In the data rows, 128 means zero.
Each pair is two rows. How far apart are they, by a hidden measure? 0 means very close, and 30 very far. Two or three weighted sums of its numbers give each row a place; it is the straight-line distance between the places.
[120 108 116 112 143 118 109 118 174 190 172 127 146  60  94 170 157]
[ 95 118 167 160 102 137 133 128 116 147 130  84 132 154 159 121 169] -> 11
[123 151  64 153 130 115  97 141 176 146 111 139 166 105 114 165 156]
[114 136 117 131 123 109 132 115  97 138 113 103 156 129 139 142 171] -> 12
[ 77 119 150 173  98 126 155 117 111 131 124  94 117 167 147 104 141]
[129 134 125 123 126 105 146 122 116 118 111 141 156 136  94 134 114] -> 6
[109 138  96 133 153 102 144 139 165 137 134 137 183  94 100 190 168]
[101 129 122 133 111  97 155 100 107 136 114 102 159 142 125 133 156] -> 8
[177 159 179 118 133 170  72 162 102 106 117 127  48 159 178  72  86]
[117 142 167 150 110 168  91 162  78  74 107 111  47 199 187  56  60] -> 9
[130 114 126 135 117 133 126  98 112 148 110 135 172 134  94 132 146]
[104 149  90 151  77 136 104  93 152 171 127 108 157 115 133 144 178] -> 5
[126  65 113 170  51 193 171  97 161 124 135 130 183 150 126 124 195]
[ 79  97 136 193  63 147 126 116 108 137 118  94 157 163 142 111 166] -> 17
[174 137 145  72 204  92 107 159 127 142 160 143 112 102 114 151 115]
[136 138  90 175 116 126 117 152 199 138 154 149 179 114 156 199 191] -> 17
[136 102 115 179 106 150 169 137 149  86 130 171 164 141 131 132 129]
[191 118 144  95 170 110 150 142 114  81 126 161 114 138 124 119  92] -> 9
[177 107 111 123 140 170 158 150 137  67 151 192 108 121  95 125  77]
[113 144 104 118 155 142 111 144 114 119 133 171  88 102  83 117  43] -> 21
[108 114 158 115 163  95 120 140 106 169 166  57 111 117 130 141 155]
[119 143 125 130 123 152 110 118 152 138 138 100 112  93 136 137 117] -> 11
[ 95 149  48 204  89 175  92 157 216 161 135 159 165  56 105 175 148]
[149  89 144 118 163 120 154 128 134 102 146 149 113 126 112 129  94] -> 5
[147 151 102 150 109 123 155 130 120  80 106 156 157 127 135 153 140]
[ 73  98  91 144 125  91 138 106 158 166 124 109 173  99  83 167 163] -> 17
[188 182 110 104 156  95  59 132 151 146 137 150 126 110 137 151 127]
[108 152  84 154 100 154 110 107 172 130 115 135 149 104 126 153 116] -> 16
[116  36 167 108  93 133 200  84  87 142 113  76 137 204 123  89 155]
[149 167 110 138 168 139 118 165 144  98 140 165  76  72 133 153  70] -> 9
[143 145 110 117 170  72 121 137 131 110 124 158 151  99 101 160 127]
[ 98 108 144 122 136 137 150 105  90 153 137 101 148 124 111 125 126] -> 10
[ 78 121 107 121 103 106 131  85 138 162 118  96 179 128 104 159 174]
[163 118 166  89 184  87 115 136 130 147 151 120 142 117 137 161 161] -> 10
[160  63 159  90 148 104 145 124 106 132 143 116 124 175 118 102 136]
[116 130 113 161  85 149 147 103 107 109 105 136 152 170 117 104 120] -> 16
[ 72  90 109 160  77 157 167 110 154 118 130 127 166 151 122 120 139]
[172 126 162  79 179  91 126 132  96 123 124 116  85 131 149 127 107] -> 14
[147  72 128 133  87 152 189 139 157  84 133 148 134 187 128 103 120]
[ 72 143 116 190  53 156 132 126 101 118 108 115 152 171 127 125 156] -> 9
[129 102 148 161  74 168 144 128 134  75 140 153 137 182 135  86 133]
[114 143 106  92 153  56 142 122 124 135 122 125 204 127 107 173 167] -> 12
[127 104 154  96 134 113 102 140 137 164 127 106 117 144 135 111 173]
[149 104 149 112 120 134 123 129 154 154 141 132 137 125 127 132 161] -> 13
[148  83 124 122 110 138 128 123 140 137 154 142 134 159 107 116 147]
[146 133  84 145  84 162 173 139 155  47  73 164 183 144 172 113 152] -> 22
[168  95 167  72 147  95 207 107  65 113 115  89 137 161 136 112 124]
[173 125 171  40 202  92 138 124  87 120 125 111  73 136 143 117 102] -> 20
[179  92 107 113 129 114 145 111 179 126 136 162 172 123 103 144 140]
[117 155  91 127 132 136 155 136 118 106 110 139 132 103 140 143 131] -> 11
[132 145 132 114 130 111 119 130 124 137 125 115 128 115 130 126 136]
[ 98 104 133 151 127 154 100 110 153 186 159 107 107  78 108 133 105] -> 13
[ 96 112 186 170  64 191 149 107  81 134 115  85  88 193 152  72 158]
[114 153 110 104 138 122 157 106 121 131 118 131 120 124 107 123  90] -> 5
[194  80 177 128 100 210 156 145 149  39 123 194  80 205 122  56  72]
[135 134 177 112 114 131 150 130 102 104 125  93  85 147 163  76 109] -> 15
[149 131 174 111 149  99  87 147 134 152 127 107 106 127 157 124 141]
[138  91 192 120 115 145 112 112 117 166 125  92 102 161 134  87 149] -> 5
[129 156 101 137 161  81  76 169 179 165 166 120 164 100 125 201 190]
[111 145 131 150  95 141 130 127  87 123 133  92  90 138 153 119 136] -> 5
[ 93 100 153 115 152  56 149 101  74 178 125  57 140 129 113 121 153]
[163 148 150  97 148 161  75 110 139 161 170 102  60  94 191 124 130] -> 20
[128 137 163 112 107 156 158 121  92  96 113 100  87 175 162  72 117]
[112 144  99 155 114 167 145 143 153  65  96 183 123 131 118 115  69] -> 11
[127  79 174  61 144  71 227  95  42  97 113  93 146 189 154 112 150]
[116 134 110 148 108 148 132 124 121 127 149 136 107 119  97 119 112] -> 26
[130 116 151 101 155 123 176 168  90  77 139 147 129 185 121 119  97]
[135  84 169  95 150 136 142 117 116 136 154  88  97 128 120 111 126] -> 10
[113 164 124 111 151 103 131 128 110 121 107 128 108  94 124 128  81]
[132 119 106 141 129 141 113  93 138 162 133 126 165  87  86 117 136] -> 11
[128 136  98 188  98 165 137 141 134  80 101 169 151 126 125 141 108]
[101 133 116 107 139  97 155 125 100  98 101 124 127 121 113 131  97] -> 15
[101 142 112 144 101 121 145 107  72 115 117 105 131 170 133  95 138]
[116 183 127 145  88 157 124 135  98 109  95  94 113 134 165 128 142] -> 8
[126 127 167 154 103 183 116 158  82  73  96 134  60 204 154  58  75]
[127 192  98 167 139 135 105 155 134  93 116 155  94  95 131 143  85] -> 5
[102 163 115 115 166 102  78 107 125 212 140  65 137  53 131 166 178]
[172 155 145 130 128 133 110 117 119 119 129  99 103 117 153 121 140] -> 16
[ 85 151 124 159  88 168 121 145 114  76  88 152 113 128 134  91  81]
[ 74 107 159 167  97 174 142  86 107 148 117 120 110 111 120  95 113] -> 4
[111 123 129 148 126 122 130 118 126 123 126 122 125 127 126 126 117]
[116 191  78 158 161 128  78 159 168 132 126 182 142  72 120 182 132] -> 15
[ 98  94 105 129 121 114 187 115 101 115 121 118 131 140  96 109 110]
[197  89 186  56 195  59 132 121 103 139 144 103 108 151 148 120 134] -> 15
[147 178 135 136 115 153  99 141 126 138 122 112 104 104 148 120 113]
[133 125 163 130 109 162 130 108 105 141 124 112  91 165 147  76 106] -> 7
[145 112 128 129 108 132 127 115 103 123 135  93 128 151 139 111 152]
[ 92 161 126 112 151 114 135 141 108 129 155 116  71 106 150 128 108] -> 22
[133  93 123  98 146  88 138 150 144 155 141 129 143 142 113 140 143]
[ 97 171 155 152 117 145 121 148  70  97 105 101  56 144 171  83  96] -> 12
[164 140 133 106 130 108 105 117 144 118 123 126 116 128 156 135 128]
[132  64 139 114 127 129 157 111 117 137 144  88 117 182 130  94 133] -> 10
[179 161 101 117 156 131 100 167 162 122 130 203 109 112  99 132  91]
[166 143 119 142  81 156 100 181 186 110 130 152 111 176 163 124 167] -> 13
[115 129  92 173 106 180  76 114 151 171 128 143 146 101  93 131 109]
[141 156 136 161 108 137 104 133 115 125 144 116 116 125 149 131 147] -> 10
[ 93 132  71 141 146 113 132 142 168 143 140 149 186  74  94 195 144]
[ 73 126 135  79 172  55 151 100  60 168 118  64 115 104 118 134 116] -> 16
[ 97  93 141 139  66 146 163 112  95  82  89 126 119 185 152  53 122]
[123 121 123 171  90 154  92 154 160 127 146 136 149 150 159 142 177] -> 11
[160 164 157 115 136 170  81 151  89 112 120 114  35 141 172  80  61]
[ 79 110 111 146 116 138 131 105 110 161 129 117 143 128  89 121 117] -> 6
[185 170 127  80 171  75  86 139 167 180 165 120 151 107 129 179 179]
[148  55 195  83 133 121 194 105  89 123 151  75  91 187 146  92 140] -> 5
[ 60 136 134 138 119 120 135 135 111 133 120  82 116 127 142 130 136]
[126 123 112 164 108 154 103 167 187 124 135 150 147 147 148 141 139] -> 9
[122 146 144 131 138 101 102 136 151 154 101 131 132 115 123 134 145]
[163  70 163  92 177 121 183 125  98 113 145 110  92 171 128 101 102] -> 20
[147 174  94 177  94 186  44 168 192 114 140 190 114 118 139 149 112]
[129 108 149 117  98 138 186 117  88  48 106 119  94 190 163  68 104] -> 8
[114 147  85 168  81 154 130 130 121 112  88 164 169 123  95 122 110]
[145 139 113 110 148  88  93 140 149 164 158 136 139 115 119 161 145] -> 12
[129  88 148  86 152 128 207 113  64 119 134  87 104 132 125 119 109]
[142 160 130 156 123 149 110 136 112 125 149 124  92 112 146 123 107] -> 11
[122 114 140  96 129 124 123 120 113 128 106 109 113 135 102 107 107]
[ 90 134 113 183  88 171 142 135 118 102 100 135 115 145 135 112 127] -> 6
[142 103 152 107 105 182 169 107  88  60 117 106  75 172 170  60  88]
[ 94 164 133 139 129 126  93 112 134 187 144 107 127  76 129 145 138] -> 20
[ 79 135  86 183  80 179 141 134 148  82  83 177 146 129 117 111 108]
[113 111 151  85 144 104 175 113  89 146 123 100 136 129 117 124 115] -> 9
[116 110 125 123 146 133 114  96 132 148 123 143 109  96  95 114  94]
[110 110 141 140 151 138 149 149 101 130 142 132  90 142 111 105  91] -> 7
[116 181 156 134 118 120 113 124  77 121  98  90  79 137 161 113 128]
[120 177  59 172 129 128  87 171 196 129 143 177 184  69 130 205 159] -> 16
[149 124  93 147 111 134 122 122 161 109 110 183 146 117  99 135  89]
[147 156  96 126 151 111 109 129 161 113 140 166 141  98 115 147 118] -> 7
[160  88 177  41 174  90 220 104  65 113 116 113 135 125 109 112 109]
[104 105 124 132 124 135 157  99 120 162 135 103 161 113  99 130 157] -> 13
[104 139 101 100 162  85 140 138 144 130 134 137 163  84  98 174 129]
[ 85  81  99 139 120 142 194 117 107 124 113 155 162 135  70 136 119] -> 11
[143 213 134 140 131  97 101 125 110 130 134 122 140  95 179 148 159]
[157 145 138 127 112 159  96 160 171 101 141 171 118 143 160 129 154] -> 13
[147 146  99 101 191  77 116 146 124 143 127 153 136  92 111 168 121]
[122 148  89 141 142  76  83 161 181 171 166 123 170 108 136 199 172] -> 14
[106 110 112 110 132 106 165 129 104 119 121 152 171 145  78 128 121]
[ 82 110  50 137 129 103 129 142 164 145 138 141 189  90  99 196 144] -> 8
[117 125 167 128 159 130 114 158 127 171 149 130  96 111  93 124 111]
[131 132 156 116 143  94 102 140 140 167 134 123 126 136 113 120 138] -> 8
[117 105 101 181  89 174 157 135 130  82 110 166 158 133 130 125 114]
[149  62 165  94 134 131 165  98 119 126 158  84 113 150 141 100 144] -> 6
[112 151 106 159  92 166 147 119 112 112 117 138 136 151 126 105 141]
[ 92 140  98 189  93 176 138 144 112  85 108 164 140 118 135 125 120] -> 5
[139 119 158 150  88 178 126 131 123  68 110 163 108 204 139  68 121]
[146 151 124 132 156 137 107 139 101 121 126 152  91 102 103 118  93] -> 9
[ 68 124 111 175  81 169 151 149 122  69  66 168 143 147 128 117 100]
[140 128 142 121 132 136 110 127 153 154 158 113 117 107 142 140 144] -> 10
[ 56 118 129 190  66 171 123 125 119 101  84 119 143 147 130  92 122]
[142  62 173  75 154  79 244 101  59  92 104  87 131 159 133 100 119] -> 15
[113 122 114 165  82 147 118 106 156 152 131 130 166 139 113 130 158]
[117 204  86 161 121 166  82 157 134 100 120 169  85  85 128 140  83] -> 13
[109  92 141 108 111 116 158  81  96 144 119  98 135 157 110  89 131]
[ 89 120  56 159 113 104 135 132 166 146 131 131 209 111 119 178 186] -> 11
[ 94 138  61 183 101 146  96 102 226 178 134 147 197  67  85 187 181]
[158 122 172 117 105 187 116 151 101  69 117 164  89 207 149  66  84] -> 11
[171 108 118 139 111 125 169 125 135  72 116 190 157 148 100 129 120]
[145 117 121  95 161  88 163 126 104  86 127 145 142 132 104 120  83] -> 2
[113  96 121 145 127 135 144 121 142 126 126 131 128 136  94 111 104]
[182 135 133  72 197 100 159 148 128  78 154 156 120  98 118 149  99] -> 22
[173 110 116 137 138 137 166 146 143  73 124 186 123 144 115 123  94]
[108 112 108 137 108  90 155 102 103 117 108 116 155 137 103 129 121] -> 10
[131 121 145 132 123 117 121 140 135 153 132 112 113 145 130 108 143]
[201  92 168  36 198  93 153 133 119  99 158 158 116 159 124 128 103] -> 22
[ 62 153  98 167  95 177 118 136 124 120 101 159 149  93 114 146 106]
[133 169 136 136 114 134 127 154 103 120 129 122 102 139 156 122 129] -> 1
[127 137  94 159  84 164 142 132 150  39  79 189 178 142 160 114 119]
[157 139 194 136 109 177  81 168  72  97 121 132  49 202 181  62  86] -> 22
[108 108  94 148 114 148 154 124 136 137 132 147 155 115  86 144 122]
[155 161 102  94 181  59 115 158 149 179 142 105 152 123 120 180 175] -> 9
[121 124  98 178  94 154 136 132 153  94 100 190 169 141 123 148 124]
[164 122 146 102 176  86  96 117 124 174 172 109 113 108 133 149 126] -> 6
[119 150 110 145 124 156 104 162 191 129 139 151 128 122 133 149 131]
[106 133 111 118 127  94 156 109 101 109 113 132 138 122 100 129 109] -> 5
[131 106 143 104 121 115 172 133  93  89 126 121 117 181 139 108 109]
[155  97 130 123 116 142 126 117 139 133 123 140 140 152 115 112 151] -> 5
[166 106 134 140 133 144 131 159 129 108 151 143 106 147 136 111 119]
[ 85 122 100 200  97 149 141 152 146  88 101 193 175 122  96 141 115] -> 8
[166 108 173  70 201  79 137 128  96 120 154 100 110 134 162 131 156]
[114 165  51 133 140 117  85 146 171 157 128 149 172  84 106 185 165] -> 12
[138 153 113 132 164  90 100 174 174 172 144 123 144  91 134 189 162]
[157 153 139 113 146 128  94 121 145 120 147 129 105  89 143 125 109] -> 14
[144 150  91 138 151 124  77 144 186 171 185 131 152  75 112 206 164]
[132 121 174 108 107 134 133 111 109 141 120  96  95 144 141  85 137] -> 18
[115 102 138 155 117 134 144 139  94 114 132 139 119 178 121  99 101]
[147  83 119 145 127 131 123 126 156 144 136 155 135 118  95 120 112] -> 5
[ 49 135  93 207  64 174 126 132 110  87  92 156 135 145 114  97  73]
[114  67 182 130 105 148 113  73 124 203 132  65 123 155 115  89 174] -> 10
[145 168 139 145 127 113 116 151 100  89 120 138 110 141 150 119 121]
[121 149  65 155 119 141 135 117 152  98 104 183 171  93  97 160 113] -> 8
[120 140 110 156 106 148 146 118 122  98  97 163 116 128 100 115  88]
[132 120  70 112 148  72 109 126 179 143 161 143 214  84 111 199 162] -> 29
[141 152 124 101 191  88  91 148 134 159 105 155 120  66 104 158  81]
[131 101 121 131 121 158 187 152 117  74 108 147 115 150 135 113 113] -> 18
[118 141 124 114 138 143 120 133 142 143 147 127 122  89 122 137 119]
[134 162 160 111 155 125  85 145 137 156 156  98  81 120 146 112 131] -> 9
[164 163 124 109 179  78 102 136 145 178 169 112 129  92 134 189 160]
[176  57 151 113  87 182 205 132 154  69 147 163 114 210 129  92 111] -> 12
[129 132  48 142 118  83  87 121 181 158 131 147 229  95 100 194 178]
[126 184 117 144 118 163  93 122 128 143 132 110 107  78 168 143 144] -> 2
[104 170  51 166 109 137  90 163 206 138 120 177 171  77 129 181 160]
[ 86 144 114 137  85 118 147  96 120 140 112  71 176 145 136 135 165] -> 23
[ 82 111 168 156 104 152 149  90  99 151 119 101 115 136 113  96 117]
[ 78 148 161 166  80 185 102 124  86 159  91 108  98 131 125 103 110] -> 8
[128 152 118 127 164  78  75 150 145 190 159 112 139 105 122 183 170]
[167 104 166  94 142 101 159 138 123  96 142 131 117 147 139 118 123] -> 15
[120  83 108 137 135  66 154 104 161 179 134 102 191 109  73 162 191]
[122 120 171 139 107 154 120 102 120 128 108 101 109 156 146  73 118] -> 8
[180 131 152  70 183  98 140 135  93  80 114 137 103 158 146 106  96]
[105 112 134  91 193  59 118 112  95 189 161  54 129  69 132 164 172] -> 10
[159 131 144 110 170 108 123 143 148 115 147 158 128 126 133 149 115]
[175  92 127  67 180  70 174 116 135 150 138 124 164 114  85 149 134] -> 2
[103 102 175 171  79 162 141 121 120 152 142  80 104 163 172  94 159]
[128 138 126 119 149  81  96 154 145 185 157  90 145 109 135 185 196] -> 14
[102 145 132 128 145  97 138 150 101 137 137 104 106 148 135 132 128]
[ 88  85 159 171  88 175 131  82  94 175 140  94  96 131 123  86 132] -> 10
[126 123  87 156 101 154 106 137 155 137 119 176 176 114  92 152 136]
[133 151 133 160 114 161  99 158 170 144 160 149 121 122 151 142 143] -> 3
[128  99 188 114 119 119 162 143  98 132 155  84 112 183 155  92 165]
[194 122 168  56 228  87 139 155 113 139 161 110  67 101 144 135 104] -> 8
[ 79 146  34 170  93 149 119 131 199 162 137 136 179  86  87 184 163]
[120 113 124 116  92 148 155 116 109  68  95 149 129 186 131  76 113] -> 12
[121 172 141 141 124 104 108 113 107 133 130 108 129  94 145 138 146]
[128 122 148 103 156  85 122 149 145 157 160 122 131 102 141 157 141] -> 11
[ 77 151 113 111 174  74 148 115  96 155 113  84 131  70 104 162 111]
[ 88 114 136 111 125 111 139  91  82 145 111 101 130 129 103 110 113] -> 6
[126 126 125 102 172  98 133 151 132 157 150 125 116 119 117 145 124]
[149 154 112 144 114 164 156 112 141  94 109 140 135 120 151 126 113] -> 28
[111  68 120 119 108  76 133  90 157 199 142 109 205 114  83 165 191]
[122  97 180 125 109 167 172 116 102 112 118 112 127 164 127  82 128] -> 11
[126 121 162 127 120 167 106 111 115 151 115 116  98 149 129  86 118]
[169 133 111 104 195  82  92 146 161 188 206 119 119  65 130 193 151] -> 13
[119 233  69 187 104 164  28 173 173 111  96 198 124  91 120 154  97]
[ 72 107 159 147  79 172 164 110  99 144 119 109 111 158 107  87 114] -> 4
[154 120 124 120 143 160 146 140 161  84 112 195 122 119 110 120  75]
[131  84 137 117 115 135 136 135 151 129 121 135 145 157 103 116 147] -> 7
[148 194 145 109 156 123 117 136  84 110 103 115  64 121 162 116  87]
[ 88 118 159 145  96 141 145  94 108 137 101 124 141 161 112  86 137] -> 6
[ 60 138 151 194  62 177 106 117  88 147  86 117 108 135 138  89 110]
[ 62 119 108 146 102 174 186 130  98  64  92 130 116 162 147  97 116] -> 22
[113  82 147 109 119 152 152 103  76 148 152  93 125 128 107  91 109]
[114 147 136 138 122 150 106 169 178 117 155 154 102 124 125 130 114] -> 14
[ 75  86  98 158 105  97 158  94 147 159 112 102 179 133 112 149 186]
[110 180 155 143 129 161  97 144  60 118 125 119  47 125 167 103  83] -> 6
[114  47 176  95  97 136 194  64  80 144 135  90 131 185 133  88 152]
[144 103 196  92 142 132 182 122 114 130 153  82  77 147 142  99 129] -> 12
[104 180  53 163 133 137 110 147 159 102 115 182 170  95 157 185 166]
[ 81 176 113 171  85 179 110 121 116  82  79 166 134 139 119  95  78] -> 26
[100 132 165 157  70 177 138 102  86 122 110 110  99 177 137  60 129]
[113 160 117 128 158  69  73 163 137 180 149 105 127  99 116 166 139] -> 7
[167 168 134 103 202  72  81 125 121 198 166 115 128  76 130 163 138]
[ 62 128 150 187  57 170 103 125 105 133  88 111 124 142 134  91 120] -> 13
[101  80 183 154  88 143 114  95  96 173 125  69 125 167 135  79 155]
[ 95 161 136 128 112  84 110 133 111 117 121 107 129 150 157 123 149] -> 12
[ 89 135  92 179  87 158  79 127 160 174 124 129 144 124  95 129 142]
[156 141  98 127 132 108  93 141 174 137 118 173 168 112 114 139 161] -> 20
[133 127 125 118 102 160 168 123  92  79 109 121 106 173 150  80  99]
[115 132 118 104 140 124 145 119 129 124 107 145 115 132  98 119  82] -> 18
[109  77 162 109 113 155 197  93  95 125 135  83 118 162 140  89 164]
[137 165 124 107 140 129 114 104 109 113 117 117  93 105 134 124  87] -> 12
[ 81 169 113 177 100 152 110 148  90 104 110 132 107 124 141 110  76]
[110 151  85 145  85 154 118  91 166 160 127 116 160  86 123 149 161] -> 14
[185 117 136 120 144 144 137 161 134  98 139 183 120 152 108 126 117]
[ 87 153 132 138 109 131 129 106  93 125 117  76 124 124 149 117 138] -> 17
[132 149 117  93 145 123 135 109 120 139 105 151 134  81 107 139  92]
[144 119 107 130 127 127 104 137 166 140 147 174 162 106  99 144 147] -> 3
[148 131 133  64 197  52 154 122 101 152 153  85 142 103 144 164 154]
[155  93 138  91 147 105 164 152 135  95 141 120 123 151 117 123 101] -> 15
[ 90 119 133 100 157  51 156  96  61 151  94  66 158 108 134 150 157]
[130 148 114 120 141  84 140 140 135 132 120 134 159 104 145 164 169] -> 6
[141 133 144  98 115 146 185 121  99  50  88 128  99 185 163  80  86]
[157  65 188 101 107 134 194  92  88 126 140  85 108 166 157  93 152] -> 12
[165 149 101 130 146 125  76 126 164 149 131 167 121  78 129 148 107]
[143 161 136 112 127  98 132 134 115 113 134 102 121 123 179 140 153] -> 13
[154 140 140 118 140 135 127 144 102 128 125 112  76 137 139 105 105]
[112 138 100 161  85 172 162 146 149  47  77 166 127 159 155 111 110] -> 10
[108  74 191 110 139 151 130  94 116 183 144  80 109 143 114  97 142]
[105 169 143 165  98 110 109 122  85 121 117  81 129 144 161 128 154] -> 11
[119 132 124 127 128 143 124 104 127 128 140 116 107 111 113 126 116]
[107 174 138 135 134 125 100 159 119 107 130 144 122 132 152 144 123] -> 11
[ 91 122 159 149  81 166 141 106  85 109  97 120  80 168 126  63  92]
[130 131 108 159 116 144  92 157 176 115 149 186 131 139 133 133 126] -> 13
[129 182 126 121 125 116 103 105 110 144 114  98 119  92 160 139 123]
[159  94 154 119 129 128 178 110  99  96 138  95 114 155 155 112 128] -> 12
[ 69 123 170 178 102 166 137 134 112 142 122  90 109 140 139 102 142]
[150  71 205  92 115 144 146 127 120 150 168  69  88 182 141  96 153] -> 13
[137 157 124 123 141 175  61 155 152 151 171 142  84 110 121 138 106]
[167 157 138 111 188  82 109 131 118 183 158 105 119 107 133 147 144] -> 4
[165  90  95 108 126 142 136 110 176 102 136 172 161 124  95 130 110]
[116  91 175 135 100 157 122  97 125 157 118  85 100 186 138  69 139] -> 19
[ 78 142 158 192  74 152 115 101  93 155  95  95 121 152 123  83 134]
[124  90 147  83 193  19 157 123  94 154 162  68 153 124 135 159 162] -> 26
[126  81 152 122 118 127 164  87  94 141 110 101 136 146 118  88 143]
[157  73 162  49 172 103 229 104  69 103 131 103 106 135 134 114  81] -> 14
[136 107 108 129 143 138 118 126 151 131 144 170 136 116  94 129 110]
[174 151 110 136 138 138 107 167 176 113 127 191 121 124 101 127  92] -> 8
[218  61 176 102  94 178 171 145 144  30 118 190 134 245 153  68 122]
[165 108 127  63 141  97 176 106  91  83 102 136 134 181 119 107  98] -> 12
[175 128 119 128 126 135  87 163 168 119 143 205 131 139 120 127  93]
[ 95 162  78 176  86 129 111 125 129  93  84 176 184 108 136 151 128] -> 9
[120 141 148 104 140 104 102 155 142 147 142 116  99 141 129 119 123]
[115 154 109 163 156 107  82 170 159 173 185 123 154 105 131 200 180] -> 14
[180  52 161 105 117 197 195 150 140  47 153 199  88 174 125  88  50]
[120 169 136 125 119 155  97  98 118 153 123 127  95 101 157 122 108] -> 15
[144 141 130 125 142 146 126 144 109 115 144 136  68 112 120 122  73]
[108 146 137 127 100 122 120 106  80 138 133  66  90 132 179 109 129] -> 17
[126 125 135 118 140 103 147 132 102  88 133 124  98 151 138 128  97]
[148  62 183  98 108 133 180 110  90 127 144  90 131 197 147  93 163] -> 16
[116 137  68 193 100 159  90 144 198 143 110 185 188  90  86 162 143]
[154 159 147 134 129 139 113 133 110 107 143 138  95 108 135 128 116] -> 8
[115 119 117 136 159 127 124 149 154 148 152 129 124  75 122 170 130]
[ 96 163  81 167  89 131 138 113 130  77  81 167 155 122 128 141 115] -> 5
[118 142  92  99 162 114 125 132 148 131 151 152 136  83 108 150  95]
[110 181 154 139 112 152  86 125  59 108 107 105  54 142 186  86 101] -> 8
[160 120 131 100 100 164 170 116  99  80  95 134 123 190 143  72 107]
[116 127  41 110 140  90 108 131 187 147 146 144 201  90 108 199 162] -> 7
[ 78 122 106 142  85 166 176 128 114  52  84 119 151 177 137  97 135]
[ 84 105 131 139 123 111 128  90 120 157 122  95 152 140 110 114 137] -> 14
[142 118 150 134 120 123  88  92 150 151 147 104 128  97 143 129 157]
[106 143 131 146 103 152 111  93  93 162 118  90 117 121 136 105 137] -> 11
[206 152 145  86 183 129  95 145 157 145 149 151  85 108 139 130 106]
[134 112 119 153  89 127 118 101 150 133 132 110 169 138 135 132 162] -> 21
[153 132 138 117 125 143  94 112 136 146 161  97 106 111 172 126 147]
[163 100 106 114 124 105 134 128 158 113 120 196 184 151  84 130 121] -> 15
[104 138 124 149  73 144  99  85 135 130 102  94 145 132 158 101 145]
[195  94 139  67 181  62 191 117 117 104 154 113 144 163 132 140 160] -> 20
[119 136  74 140 162  88 105 131 178 151 156 130 200  93 109 199 169]
[135 163 102 153 157 129 101 171 199 139 154 161 160  75 140 196 173] -> 11
[153 123 138 113 130 112 123 119 130 137 125 116 125 129 121 115 114]
[169 124 101 128 143 114 100 157 154 126 147 177 115 114 106 143  88] -> 11
[155 153  97 109 195  68 103 153 175 181 190 130 137  87 107 192 126]
[131  64 174 102 110 151 190 102  97 138 156  78 123 157 131 102 172] -> 18
[124 167 129 142 102 133 104 109 108 139  94 101 122 128 157 102 146]
[148  99 194 121  91 129 158 124  86 114 154  70  98 184 170  84 156] -> 11
[139 109 127 135 107 126 123 130 114 118 133 135 137 160 109 112 128]
[120 174 133 119 126 130 133 138  99 105 121 104  96 126 180 130 150] -> 12
[167 131 117 151 124 175  89 158 199 126 146 198 147 103 132 150 146]
[146 160 113 122 168  62  91 151 147 187 159 106 152 102 114 190 165] -> 14
[ 83 182  40 166 117 132 125 145 171 126 121 170 181  70 124 194 147]
[178 117 134  94 156 117 167 147 136  79 120 157 117 137 112 114  95] -> 7
